In the data rows, 128 means zero.
Some points, each followed by its number:
[ 91 119  82  94 121  85 131 174 191 152 114 142  90  83  92 106 124  87 200  84 146 103 176 197 154 148 103  66  65 130 196 105] 0
[150 109 158 127 111 144 151 137 111 118 106 104 148 136 115 136 164 142 130  85  98 133 132 139 137 111 125 160 127 136 111  84] 1
[110 124 112 151 135  95 108  92  82 126 136 140 124 151 140 146  98 145 163 151 141  80 110 140  99 132 179 117  82 110 151 168] 2
[ 90 136 120  94  81 128 170 120 128 155 103 131 106 105  89  99 147 108 147  84 128 133 144 165 152 123 123 115 110 125 146 102] 3
[101 136 157 167 157 147 154 111 129 140 125 162 134 126 169 121 128 145 107 176 101 155 117 121 111  93 148 140 156 170  94  95] 4
[116 158 123 138 125  52  29 118  87 170 112 134 130 214 140 109  33 145 123 127 194  83 116 139 104 202 140 140  68 156 153 203] 5
[145 114 180 155 138 131 150  91 124  90 153 113 168 133 132 155 131 147 103 134  87 158 120 120 131 119 158 168 145 122  87  99] 6
[ 95  56  62  81 127  26  52 184 206 177  61 147  80   7 101  55  56  55 196  99 231  69 163 181 219 244  61  87  38 109 211 170] 7
[147  90 149 115 152 159 131 121 138 145 128 153 144 132 112 126 134 131 118 117 111 124 102 117 122  97 126 157 151 133 117 140] 8
[142 118 132 157 129 118 170 133 133 111 152 116 147 115 127 163 162 137 188 133 114 135 126 182 127 112 125 178 125 151 117 105] 9
[109 164 144 143 158 120 107 110 105 166 112 164 132 163 152  95 100 147 137 164 133 106 122 122  75 149 134 146 145 140 136 168] 10
[100 168 144 153 148 127  88 132  97 164 114 154 105 142 162 115  98 153 128 143 149 116 111 130  87 160 150 113 135 137 154 146] 11
[128 122 138 174 132 112 127 120 112 140 122 140 117 136 139 133 125 156 138 142 107 107 107 131 129 118 127 129 127 137 119 125] 12
[121 109  81  63   4 162 165 175 138 112  99 117  89 119  65 131 143 107 142  67 100 130 193 165 152 108 137  76 135  75 131 122] 13
[ 66 102  61  45   6 109 129 190 155 190  66 180  65  87  44  66 145  50 138  49 139 101 229 167 177 123  86  75 117  46 163 114] 14
[ 83 100 104  92  84 119 141 135 145 163  93 144  92 116  98  85 144  77 139  88 154 108 159 163 168 143 137  94  98 128 140 101] 15
[ 87  94  78  62 113  79 120 171 160 188  65 164  99  72  79  56 126  79 181  69 154  87 170 194 183 150  87  79  80  96 178 116] 16
New points follow, each followed by the numbers of its two nearest points above by angle, nearest first.
[135 100 139 129 138 162 109 112 140 118 140 131 147 119 115 155 128 153 105 122 122 139 113 111 129 106 131 120 153 145 130 144] 8 6
[170 168 139 144 130 147 112 140 129  66 175  85 149 154 148 162 133 112 108 150 109 177 129  79 138 115  96 130 178 118  81 142] 6 4
[153 148 135 142 153 147 145 116 100  92 148 103 154 127 148 130 121 136 104 128 100 144 119 112 135 105 131 123 146 132 116 114] 6 4
[180 149 146 153 148 180 143 140 116 100 179  54 156 130 160 170 127 126  96 148 118 161 113 103 118 128 157 127 144 145 105 162] 6 4
[143 122 167 152 118 138 126 112 128 120 140 120 162 124 137 136 146 113 103 139 126 147 125 112 142 120 157 159 139 165  91 150] 6 4
[147 118 153 154 111 134 176 111 124  93 137 108 136 134 136 123 149 152  98 135 106 139 139  92 120 101 147 138 149 144 128 120] 6 4
[148 126 155 147 142 166 119 123 129 127 136 126 121 142 122 132 138 126  92 139 129 131 125  96 125 102 130 132 154 133 117 152] 8 4
[140 116 146 134 144 151 162 112 149 117 148 118 151 150 126 150 165 133  98 140  96 139 112 101 118  99 144 164 144 140 129  85] 6 4
[188  77 168 109 145 119  99 116 165  67 183  94 164 165 113 181 104 157 137 100 154 177 126 128 165 160 154 178  84 126  71 155] 6 9
[141 122 137 120 153 101 118 115 110 114 146  98 157 147 126 133 124 133 148 134 124 150 121 124 123 123 139 131 131 151 106 147] 6 9
[136 124 169 140 128 141 152 110 153 117 154 111 158 133 123 136 132 133 112 127 114 173 111  95 109 118 150 170 145 166  77 119] 6 4
[167 147 138 137 149 154 147 143 139  82 167  98 124 124 171 171 152 129 104 148 107 158 110  93 122 103  90 138 174 110  96 122] 6 4
[128  92 159 137 109 172 143 136 119 156 126 144 174 133 127 145 151 138  94 118 105 111 115  97 138 108 136 138 169 130 155 113] 8 1
[115 128 139 120 101 106 140 133  97 146 136 136 137 137 142 116 121 121 141 136 119 120 122 129 112 121 115 140 128 136 112 137] 10 12
